Two rows play each game, the first against the second. How much does the first row win by? 20 is about a draw, 40 a big win and 0 a big loss. Wins can go round in a circle: one row can beat a second, the second a third and the third the first. Each row has two weighted sums of its numbers, A and B, taken from their middle values. A row wins by its A times the other's B, less its B times the other's A.
   67    9   48   72   20   53   72  -36  -24  106  108   75  100   94   71   78
    1  -22   10   10  -17   37   36   54   31   77   81   43   76   11   41   -4 9
   52  -11    9   40    8   31   -6   -2   55   53   60   50   48   -2   48  -30
  -42   33  -77  -51    8  -70  -12  -49  -55  -29  -12  -10  -34  -11  -12  -49 37
  -42   16    7   16    6   21   -8   -7    7  -21  -25  -34  -10  -58  -29  -34
  -24   21  -11  -35    1    4  -21    6   11    2    8   38   -7   37   37   14 8
   -1   18   13    8    6  -21  -25   -8   -3  -26  -23    3  -17  -18   12   -7
  -12  -33   18   13   16    2  -17   17    4  -23  -22   15  -31   14   14    1 20
  -57  -12  -10  -39  -21  -10    0  -14  -10  -32  -21  -13  -27   -9   -9  -18
   24   16   35   42   26  -18    4    0   16   14    4   27   11    1   28   12 21
   14   40   16   18  -23  -43  -52   -3    6   -2    4    1   -5  -31   -1  -49
  -13  -18  -21  -57   19  -13  -16  -30   -6  -49  -50  -43  -38   -1  -37   24 11
  -11  -66  -66  -59  -12  -17  -42   -7    9  -18   -9  -17   -7   -8  -10   -3
   16   12   36   17  -27  -43  -15  -23   34   16   19   12   12   48   10   39 22
   12   31    7  -20    4   11   -5   16   31    1   -9  -48    3  -18  -53    3
   18    0   15  -10    7   15   17   28  -28    2    1  -11   -1   26  -15   25 10
    6   26  -35  -57  -13   16   10   -2   24   28   34   29   20   32   25    7
  -29   55  -42  -29   -6  -14  -27   30   39   25   31   -7   26   37  -10   29 18
  -34  -28  -17  -20  -12    1  -12    3  -13  -17  -14  -29  -14    7  -29   10
   25   51   -6  -24   59   84   63  -25   -7   31   32   25   23   28   20   10 20
  -14  -30   24  -16  -14   -8  -23  -34  -47   -1   11    7   -7   32    4    3
  -46  -98  -38  -36  -44  -41  -37  -15    0    3   19  -30   10   13  -30   -2 13
   16   45   25   35   -5  -14   12   83   12  -42  -60  -30  -42  -42  -30   -9
  -43  -25   45    2  -18  -12  -19   11  -20  -17  -15  -10  -10   11   -4   23 15
  -39   -8  -12  -14    4  -26  -24   -7  -17  -40  -30  -21  -43   18  -22    0
    9  -21   16  -19   64   21   41   43  -49  -18  -21  -39  -16  -33  -41  -26 18
   25   49   -6  -21  -21  -25    4   18    8   24   21   -4   25    6   -6   14
   20   15   24   14  -28   18   28  -25    2   22   21   27   21   23   28   23 16
   -6   10   -7   -8    4  -20   26   36   -8  -12  -23  -49   -7  -23  -51    5
   26    9   16    6   17   13   17    3   10  -13  -27  -34  -17    3  -40   23 24
   28  -15  -13    1   -6  -25    4   53  -47  -25  -25    0  -22  -59    4  -58
   14   43   10  -11   -2   10  -13    6   34   23   28   27   19   11   26   -7 11
   -3  -10   11   25  -19   25   -3  -15    1  -10  -15  -33   -2  -30  -31   -9
   26   16   31   40  -35  -20   -6  -23   29   44   50   39   37   53   35   30 25
   -9   -5  -24  -26    1  -39  -40  -38  -36  -22  -17   -3   -6  -23    9   -3
  -49    0   28   18   23  -19  -18   15  -17   39   39   22   39   31   22   32 19
   28  -27   11   11   -1   -2  -25  -38   -8  -30  -26  -14  -34    1  -16  -11
   24  -21   10   16  -32  -12   -4   20  -10   28   27  -16   33  -20  -17  -13 17
   15   46   -5  -26  -13    9  -24  -61    6   26   20   15   24   44   14   52
   46  -22   12  -13   -1   -3   16  -32   31  -58  -65  -50  -53  -36  -48  -13 2
   -7   31   29   30   11   27   45  -10   13   35   33   34   28   15   31    5
    1  -17    6   -9   42   -9   22  -11   -2   14   19   46    4    9   44  -19 19
   36   27   41   23    4   -2   17  -47   30    3   -5   14   -4  -19   11  -19
  -12   21   17   10  -33  -29  -38   14   11   62   60   18   60   33   14   32 28
   16   11   -4  -31    7   -8  -16  -10   -8    3    4  -34   12  -56  -33  -45
  -62  -32  -16   -3  -18  -29    8    1   36  -40  -38  -30  -30    2  -24   20 27
  -17    9    1  -14   -6    6   -7    3   21  -25  -24   12  -18   11   20   25
  -16   56   -3   -8   49  101   89   -7   12   66   66   61   59   27   59   11 16
  -9  11  54  79  56  22  20  71   7  56  56  13  53  63   7  59
   -6   13   -3   -9  -14  -38  -63  -43    5   -5    2  -71   10    0  -70   15 22
   -9  -39   -4    4   10   25  -21    3   23   -6   -4  -30   -2  -12  -32   -9
   15   18  -21  -24   82   16  -14   37  -40  -22  -24   27  -25    9   30   10 17
  -31    0  -32  -43   -4  -27   -1  -18  -16    1    8   -2    7  -27    2  -31
   16   32   -9  -36  -36    3    0   17  -31   -4    2   43  -10   17   44   -3 22
  -59   12  -18    1    6  -21  -25  -25   21  -24  -18   18  -30   14   18   -3
   20   14   10   34   25   53   33  -12   -4   17   17   45    9    5   44  -10 24
   -3   19  -19    7    3   50   -3   25    8  -18  -18  -16  -19    9  -18    9
   -7  -17  -10   12  -10   -5   -8   -8   27  -50  -44   12  -58   11   13   -8 22
   14    2   60   72   -9  -42   67   78   32   28   21    1   19   70   -7   71
  35  11   4  27  28  -1  33  57  -6  74  80  55  71  25  54   4 24
  -10   16  -16   12    5   24    9   -8  -15  -16  -18   -8  -13  -46   -5  -38
  -23  -72   11  -17  -28    1  -48  -11   18  -35  -31  -41  -20    2  -34   24 29
  -19    7  -40  -23  -23  -26  -44  -57  -33  -39  -32  -12  -41   -4  -12  -17
   40   92   71   93   -8    1   60   10    7  106  108   73  100  109   70   95 16
  -25    7   22   44   46   60   79    5   15   59   64   76   53   79   76   61
   32  -58  -29  -16   -9  -53  -12  -33  -43  -42  -39  -53  -32  -18  -49   -4 22
   -5    0   21   11  -26  -55   17   -4   27  -24  -34  -17  -18  -26  -13    1
    3    8  -14  -30   42   99   28   29   13  -16  -32  -37  -19  -28  -43   -5 20
  -50  -25   -5  -29  -34    0  -30  -58  -49   -1   10   -5    9  -15    1  -19
   13   30   13   14   25   31   19  -25   -9   52   51  110   40   89  111   71 27
    2    0   -5  -12  -11  -19   18    0   62   -2   -8   -8    0   16   -7   32
    7   24  -19  -42  -17  -15  -14  -18   -9  -19  -17    6  -15  -25   11  -23 18
   26   -7   18  -17    9   30   14    1   26   13   22    5    8   18    1   -8
   42   -9   11   -1  -13  -37  -28  -18   -4   21   12  -31   19   24  -38   38 17
   12  -42   -5  -32  -70  -71  -40   41  -34  -12   -2    9  -14   16   10   -4
  -17  -26    0  -40  -34  -22  -53   17  -16  -11    4    5  -15   44    3   13 31
   22    0   42   26  -21   29   12   23  -22  -23  -33   -9  -24  -28   -9  -12
   28   13  -24    3  -31   12   -1  -20  -11   21   29   24   22    8   26   -5 13
   22   51   45   77    1  -24   31   21    1   58   58   75   47   84   73   67
  -27  -31  -38   -7   24    0   14  -27   38  -53  -47  -23  -63   15  -29   -8 22
  -30  -76  -32  -26   31  -19  -52  -35   28   -9   -4  -20    3   -4  -14    7
   -4  -59  -46  -31  -92    3  -48  -22   -8  -85  -72   20  -95  -26   23  -64 27
  -96   15   -4  -21    3  -52    2  -40  -16  -49  -40  -10  -50   18   -8    6
   -6  -18  -43  -10    5   12  -23   -2  -20  -15   -5   -5  -23   17   -9  -14 13
    5  -62  -27  -18  -34    3  -40  -24   -1   -5    4  -33   -4    3  -36  -12
   -6   21  -26  -38   37   22   10   32  -12    4    4  -25    3  -53  -29  -59 21
   13  -19  -50  -35   -2   55   -9  -39   47  -20  -21    3  -21  -13    4  -14
   48    3   23   49   33   17   52  -16   49   13    9  -37   20  -20  -38   -2 27
   -9   18    7   -2   56   45    3    5   11   33   34   27   28   -1   24  -14
  -18    5   58   82    9   39   48    8   -8   14    7   11   11   12    9   19 16
  -52  -44  -70  -36    0   15  -13   -5  -51  -22  -23  -37   -9  -17  -31    9
  -11   10   55   73  -31   24   13   36    8   33   26   36   28   33   35   37 30
  -61   11  -18  -32  -45  -48   29   19   13    3   10   39   -2   12   40  -10
   33   14   -9  -22   78   83   45   39   35   13    5    1    8  -12   -3   -9 8
  -28   15   -2   -2  -31  -31  -13    9    0  -33  -38  -25  -29  -39  -23  -25
   -9  -16    6   -2   -8   -5  -20   18   13   -6   -8  -22    0  -53  -20  -42 17
   26  -24    1   18  -43   -3   15   12  -29   34   39   35   28   50   32   31
  -13    7   37   25   14   11   15   -8   17  -14  -12    1  -17   -5    0  -14 23
  -56  -50  -37  -50   -1  -26  -18   11   47  -73  -66  -45  -72   -8  -43  -13
  -25   42    7  -13  -44   10   34   -7  -19  -15  -11    7  -17    4    7   -5 29
   14  -33  -20   -8   24    0  -30  -63  -12   -5    8   20   -7  -26   21  -57
   41  -25   76   83  -33  -10    2    8   23  -13  -24  -43   -9  -42  -45  -17 20
   21  -14  -24   -4   -9    7  -34  -28   14  -11    0  -42   -8   -4  -45  -19
   20    6  -25  -22  -26   -8  -23   33  -12  -29  -36  -25  -32   -1  -27   10 17
   -7    2    0  -22   29   26  -15  -31   38    6   10    1    6   -5    1  -14
  -24   16  -11  -30   10  -52  -47    3   -9  -29  -23  -71  -12   -2  -66   21 15
   -2   -4   -4  -26    0  -12   21   12    6   16   15  -40   24   -5  -41   10
   62   51   18   37   -5  -26    4   15   46   16    3    4   16  -40    3  -22 19
   -8   10   27   63  -54  -15   13   36   34   35   35   94   22   76   95   57
   15   26  -37  -21  -23  -29    6  -23   19   -7   -1  -22    4  -37  -17  -31 11
   20   62    0    3  -25  -16   39   27   18  -34  -53   15  -38  -58   17  -33
   -2  -27  -14  -12   -6  -31  -16    4    2  -25  -29  -16  -15  -41  -10  -18 21
   -2   36    3   19  -25  -34   10  -18    1   -8   -5  -52    0   -2  -53    7
  26  34  53  77  22  37  25  34  49  56  53  36  52  29  34  26 21
   16   -6   45   71  -10  -20    5   48    7   52   57   55   47   37   55   19
    0   -9  -49  -38  -33   -6  -46  -30   31    9   22   20    8  -17   22  -45 28
    4   -5   11  -18   35   52   34  -40  -22  -13  -17  -28  -10  -27  -28  -14
  -16  -13   11   23   -5    3    5   12   -6   58   58   46   51   48   42   34 23
   26   50   31   10    5    6   50   26   11   26   22  -11   27  -12  -14   -6
    7   -2   -3    2   36    0   17    6  -21  -15  -17  -10   -7  -18   -4    0 19
  -15  -26   83  102    6   -1   45   35   -6  -32  -44  -49  -29  -33  -50   -5
    2  -35    0  -23   31  -41  -32  -24  -24  -51  -41   -6  -52  -30   -3  -48 24
    1   20  -18  -22  -20  -23  -26  -20   14   -6   -4   -3   10  -25    8    0
   -1   23   30   16   -8  -37  -46  -41    5    6   13   34   -3    2   32  -27 16
   38   13   -3   33  -19    1   -5  -33   -5    7    7    3   -1    1   -3  -15
   -3   25  -44  -54   20   12   12   10    4  -24  -35  -18  -23  -29  -17   -7 21
    3  -10   -8   22    5    1    9   18    8    1   -1  -29    4  -29  -31  -23
   20   27   -5   16   19   -3   20    3  -33   35   35  -30   43  -41  -32  -33 19
  -22   -8   76   91  -30  -54    2    6   18    9    1    8    9  -31    8  -21
   -7  -13  -11  -16   -7   59   10    3   34    6    5   41    6   -6   46   -5 18
  -47  -16   24   13  -15  -25  -24    2   -2  -65  -52   -9  -76   10  -13  -28
  -21   -5  -15  -28  -46  -36  -40    8  -29  -62  -56  -23  -66  -17  -24  -32 21
   11  -52   22    5   11  -37  -26  -30   -7  -43  -39  -35  -37  -22  -32  -18
   17   10    0  -13   91   72   80  -29   -1   17    9   43   10   43   43   48 15
  -19   -9   37   37  -26    7  -36   23   20    8   10   -1   18    8    5   22
   39   18   18   -2   65   25   60   24  -34    4   -9  -41    4  -64  -46  -44 19
  -65  -32  -36  -24   -2  -24  -26   -1   43   -8   -1    9   -3  -26   14  -30
  -67  -30  -24  -23  -55   22  -31   23  -15  -23   -8  -21  -23   11  -23  -13 18
  -31  -33   20  -19   -7   20  -22  -57  -37    4   14   18   -3   16   16  -15
    3  -33  -22  -20    5   -2   37   22  -20    2    2  -35   10   36  -34   53 9
    6   18   -7  -21   30   64   19  -42    8   19    9  -60   24  -28  -65   -5
    0  -52  -16  -26  -14  -14  -26   14   15  -68  -55  -48  -80  -10  -57  -50 20
  16  23  11   0  45  57  38  34   1  47  45  -1  45   5  -6   1
    5   19  -19    8   56   47    5   15    8   13   18   55    7   27   57    9 25
   41   14    4   32   39   -8   19   28    4   -3  -10   14   -5   16   15   27
   -5   21   10   12    7   19   18  -27   -1  -31  -41  -26  -32   -9  -27    9 18
    0  -19    5   32  -10  -17    7    5   -9    9    0  -28   14  -42  -29  -21
  -14    5   14   37   62   41   65   38   -9    2   -9   44   -5   31   45   41 23
    5    9  -38  -28   28   -9   -7  -47  -53  -23  -16  -28  -17    7  -25    8
  33  82   8  26  14  39  36  10   1  51  49  52  43  35  49  25 19
  -17   -8   18   -1   20  -48  -18   -8  -21   21   31   15   13   34   10    4
    2   12   12   -5  -15   15   49   35   39   27   30   24   21   30   20   13 17
  -12  -10  -63  -41  -23  -47  -24    5   -6  -33  -23    8  -34  -18   10  -38
   32   28    1  -21   11   31   53   27  -35   -4  -12  -21   -6   -8  -25    2 30
   14   31   58   53  -57  -12   43   60   50   34   27   18   27   -3   13   -7
    3   18   26   30   13   31   41    9  -10    5    3  -30   15    5  -28   26 20
    4    0   43   58    2   14   56   15    9    5    6   22   -1  -12   21  -26
   50   24   -7   -4   -5   14    7   77   22   10   -2  -12    8  -10  -16    7 20
   -7   23    0  -24  -59    1  -11    0   34    0  -11  -12    0    9  -13   30
   28  -64  -14  -45  -10   -1  -19   -5   23  -22  -14   -3  -21  -34   -1  -49 19
    4  -17   14  -22  -11  -18  -12  -24   45   24   35  -21   19   -8  -30  -39
   22    3   28   35  -77  -17  -23  -11   31  -12  -21   24  -19   37   24   46 8
  -31    0    5   14   24   -7  -23   -2    2   26   34    6   28   44    6   35
   39   -6  -15  -23  -37   11  -35   28   10   34   35    7   35  -11    6  -14 20
   30   27   18   -2  -32    7   16    2  -33   23   34    4   22  -16    1  -41
   -4   44  -18   -1  -23  -25  -34   83  -14   18   17   43   13   16   44    9 21
   31    5   23   47   -1    5  -28   54  -15   12   11  -24   17  -21  -24  -12
   -8   12    2   -6  -14  -14  -15   31   11   13   12  -24   18  -37  -26  -31 28
   -4    7  -22  -35  -25  -21   -4   17   31  -16  -25  -23  -14  -44  -24  -27
   58   16    6   13   11    8  -23   -3   -1  -16  -25  -11  -16  -20  -11   -3 16
   -5   13   21   20   29   12   10   56  -12    7   13   58   -3   29   58    2
    0   62   -7    5   -3  -15  -34   14    0   26   35   52   19   44   52   15 24
  -13  -46  -36  -17  -31  -17  -33  -29   31  -68  -68  -36  -64  -16  -32   -5
   19  -56  -59  -33  -16  -22  -56  -33  -35  -22  -13   27  -12    3   38    6 21
  -10   20  -24  -12  -10   20  -32  -17    1   -1    5   -7    3  -25   -5  -29
   -4   17    4   35   18   27   41   33   29   -6   -4   10  -10    0    9  -12 27
   55   31   38   57   -6   -3   -2    5   21   -5  -19   17   -8    8   18   29
  -23    4   22   49  -15  -30   16  -46   -5    4    9    1    3    7    0   -4 12
    9   20   -8  -29   43   25   67  -16  -15   23   23   44   13   74   42   60
  -15  -12   21   27   -9  -49  -29   -6   20   11   19   47    2   40   46   11 28
  -11   35   17   14   13   57   31  -19    2  -19  -37  -39  -17  -65  -41  -33
  -8  21  35  47  51  17  16   5  11   8   9   0  11   5   1   8 17
  -52  -20  -32   -8   14  -31  -12  -35  -51  -46  -40   22  -52  -12   25  -31
  -31    5   21   21  -65   -5   -1   26   14   16   17   21   10    3   18  -11 21
  -27  -41  -42  -23  -32  -15  -52  -21  -65  -20   -8   -9  -17  -17   -7  -34
   55   -6    3  -27   10  -30  -11   23  -16  -30  -38  -13  -30   16  -12   35 18
  -61  -28  -41  -29   10  -40  -32  -13  -37  -30  -20    2  -27  -44    6  -58
   35   22    9  -10   28  -23   -6  -11   33  -20  -36  -16  -18  -33  -14    0 12
   17  -17   54   81   45   28   29   40   38   71   74   78   64   47   77   27
  -3  15  45  51  -4   9   7  18   6   8   2  22   7   4  24  12 17
  -74  -34  -21   -5  -14  -59  -34  -34   14   17   32   -5   14  -18   -9  -54
   36   -4   27   59   10  -16   13   55   29  -10  -23  -68   -5  -27  -73    6 15
  17  26  24   1  13  97  75  37  54  43  43  69  31  29  66   6
   -9  -37    2  -20   23  -19   17   10  -43  -11  -14  -24   -9   23  -25   36 22
   26   13   30   42  -64  -10   19   19   -3   38   34   27   35  -12   24  -14
  -17  -12    2   -2   28  -33  -47   78  -42   -1   -1   -9   -5   14  -13    8 26
  -39    1    3   31    8   13  -20  -17  -40  -23  -25   -5  -17  -47    1  -35
    3   -8  -48  -43  -23  -28  -22  -12   -2  -10   -6   15  -18  -15   13  -37 17
  -27  -10  -32  -38  -12   -3  -19  -33  -54  -13   -5  -10   -9   11   -7    6
  -15  -25  -22  -43   -9  -15  -33  -32  -42  -15  -10   -8   -4  -18   -1   -8 21
  -60  -31  -41  -30   -3  -11  -29    4    2  -32  -28  -35  -23    0  -31   12
   33   -2   13   39   21   54   49   38   -4   -3  -15  -46    2  -55  -48  -28 26
   -5  -71  -83  -55    3  -42  -35  -26  -64  -45  -34  -27  -42  -53  -25  -68
  -13   -4  -38  -32  -31  -77  -22  -56  -54  -35  -21  -37  -38  -20  -41  -50 19
  -31  -17  -13   -5  -20    4  -21   11   12    9   10    8   17  -16   14   -6
  -59   11   15  -11   10  -43  -10  -13   34  -23  -23   -6  -29    1   -9   -8 14
  -22   13  -14    7  -24  -27  -33    2  -16   -4    4   31   -6  -18   35  -37
  -13  -36  -13  -14    4  -17  -19  -30   -2  -47  -39   40  -59   11   41  -21 20
   31  -62  -29  -44  -21  -43  -61    2  -41  -46  -39  -20  -37  -64  -13  -62
   32   83   -4   -9   32   69   49   50  -10   18    5   17   14    6   15   21 19
   -7  -47  -30  -14   13    1  -30  -12  -46  -37  -35   27  -35  -22   34  -21
  -56    1  -36  -10  -18  -24  -40  -33   58  -11  -10   -7    3  -33    3   -9 15
   -2  -47   35   60  -43  -59   14  -21  -26   23   19   -6   24  -17   -7  -11
   77   55  -18  -14   66   89   94   59   16   54   46   48   49   55   46   61 27
  -24   43  -20  -23   70   20   13    3   19    7   16   42    0   -5   42  -36
    7  -76  -26  -20  -40  -26  -54   -3   22    5   18   17    5  -18   19  -44 26
  -16   15   -8  -11   24  114   70   46   -7   84   85   70   77   63   67   47
  65  12  46  50   8  64  20  -7  16  10   8  60  -3  66  58  51 25
   10  -11   51   23  -28   -8  -27  -22   -3  -36  -43  -49  -29  -69  -47  -47
    0  -19  -49  -26   -9  -58  -33  -14  -76  -23  -21   -4  -17   -7    1    2 16
   10  -27    0   -9  -20   28   -8   -9  -15   26   21  -41   39  -41  -40  -16
    1   17  -18  -27   16   -9   33  -21  -13    2    6   17   -4   12   15   -6 17
   23   -4   12    2  -35  -13  -31    6   -9  -26  -20  -21  -22    5  -19    4
  -44  -43  -12  -21  -17  -38  -20  -16   65  -43  -39    0  -46   30    2   25 18
   -9  -16  -13  -17    0   -7  -48   -8  -78   -8   -5  -17    2  -12  -12    1
   24  -29   -4  -30  -26  -26    5   -3   39   -9   -1   19  -12   26   20    9 15
    0  -56  -37  -62  -26   -3  -34  -36  -19  -46  -35  -30  -48  -20  -31  -41
  22  15  62  87  -1  13  51  31  34  45  39  19  40  20  14  20 21
   7  28  45  52  11  32  10  67  -9  52  51  50  48   6  49  -2
  -73  -22   -7   -3  -12  -56  -38    3    7  -62  -56  -19  -60  -44  -15  -50 34
   29   -7   -5   13  -13   18    3  -27    7   13   15   47    8   16   48    4
  -35   12   31   10   17   -1   21   -4   -1    2    1   16   10  -11   23    4 20
   56   15   61   86  -10    3   25   46   19   38   31   23   37   20   22   29
   18  -63  -27    3   -2   -2  -31  -23   -8   -2   10   24   -9   -7   22  -43 22
  -22  -20   -5   -9  -35    3   -7  -18   -3  -26  -30  -48  -15  -31  -44   -5
   14   26    2   34  -19  -34  -14   19   42   10    1  -17   17  -24  -15    2 14
   24   30  -17  -30   14   46   46  -21  -18   10    1  -43   14  -68  -47  -51
    9  -15   13  -17   17   17  -24  -26  -24  -53  -56    3  -50  -25   10  -12 27
  -58   58    9   25   31   26   62   21   39   75   77   47   72   67   45   58
   -3    1  -29  -12    6  -11   -5    7  -65  -27  -21  -26  -24  -23  -25  -28 22
   46   42   54   75   30   28   48  -18  -36  -14  -33  -40  -13  -33  -43    2
   30   29  -34  -38  -16   54   51  -44  -36   52   50   50   46   60   48   53 11
  -36  -37  -41  -15   -1   -6  -40   -4  -43  -39  -35  -23  -33  -16  -18   -9
  -40  -50  -46  -26  -16  -16  -10  -39   48  -18   -8  -25  -13  -13  -23  -22 25
   46   21   36   51   -3  -13   38   -7  -16   43   40   22   44  -17   22  -16
  -52  -28  -50  -35   -8   12  -21    2    8   10   23  -29   12  -52  -33  -79 2
  -35   46   -3    2   79   50  102   -3  -23   30   23   35   21   31   31   28
  -16   17   76   96   11    1   17   43   49   46   53   25   40   17   20   -8 11
  56  39  44  33  34  18  46  43  18  12  -1   5  11  -2   5  18
   57   17  -45  -43   75   49   48  -27    6    5   -6    4    3  -12    3    3 17
  -16  -14  -16    4   -3   40   11   24   -1  -47  -55   -9  -48   -5   -7   11
    3  -12  -14   -4   31    9  -37   29   20   -3    9   16   -9  -14   15  -47 11
  -13  -41   17   39   -9    8  -18   54   27  -20  -22  -16  -16  -37  -14  -27
   18   31    3  -16  -27   -2  -12  -13  -14    8    6   -1   16   -6    4   10 20
  -58   -8  -13    7  -35   -7  -43    4   36  -54  -49  -30  -48  -13  -25   -8
  -20   11   30   29  -27   20   35  -12   18   65   67   69   58   73   67   57 23
   39    5   22   30  -21   16   41    0   14   28   14  -28   28  -37  -33  -18
    5   16    6   -4  -48  -26  -14  -18  -20   49   49   36   46   31   34   24 26
   -1  -55  -25  -41  -46  -16  -32  -48  -25    9   21   29   11    3   34  -16
   -8    5   40   -3   29   -6  -29   15  -69  -26  -24  -12  -21  -30   -9  -26 29
   72   12   31   28    2   51   38   66    6   79   81   74   72  110   72   97
    3  -12  -13   11  -24  -26    2   -7    1   -5   -2   21   -6    6   22   -2 6
  -69  -28  -30   -6   -2   -7  -22  -35  -18   -9   -4  -28    1    4  -24   16
  -33   -7  -26  -24   12   11   15   27   -5   10   17   33    7    5   33  -15 15
   -2  -30  -22   -6  -34   -2    3    1   -6  -15  -24  -21   -9  -23  -18    2
  -17  -35  -32  -54   45    0  -10   11   32    1    7   -4   16  -42    5  -31 5
    4  -36  -10  -28  -39  -10  -20   59  -29   17   26   56   13   -2   59  -28
   -5   59  -35  -18  -33  -24  -61  -29   14  -39  -24  -24  -43  -19  -26  -51 20
  -35  -64    2  -13   20  -12  -15  -58  -12  -29  -23   32  -30   -2   38  -14
   -1  -15  -57  -22   16  -35  -17  -19   58  -51  -48  -10  -49   29   -6   33 16
   20   19    1  -14  -44   -2   -2    2   50   11   17   46    2   48   45   24
  21  20  34  24  73  63  73  51  27  47  40  41  43  41  39  45 20
   -4  -72  -22  -47   -9  -22  -19   -7  -15  -46  -45  -19  -39   -4  -13    9
  -14    3   32   13  -24  -19  -56  -43    2  -12  -24    1   -7  -61    5  -35 25
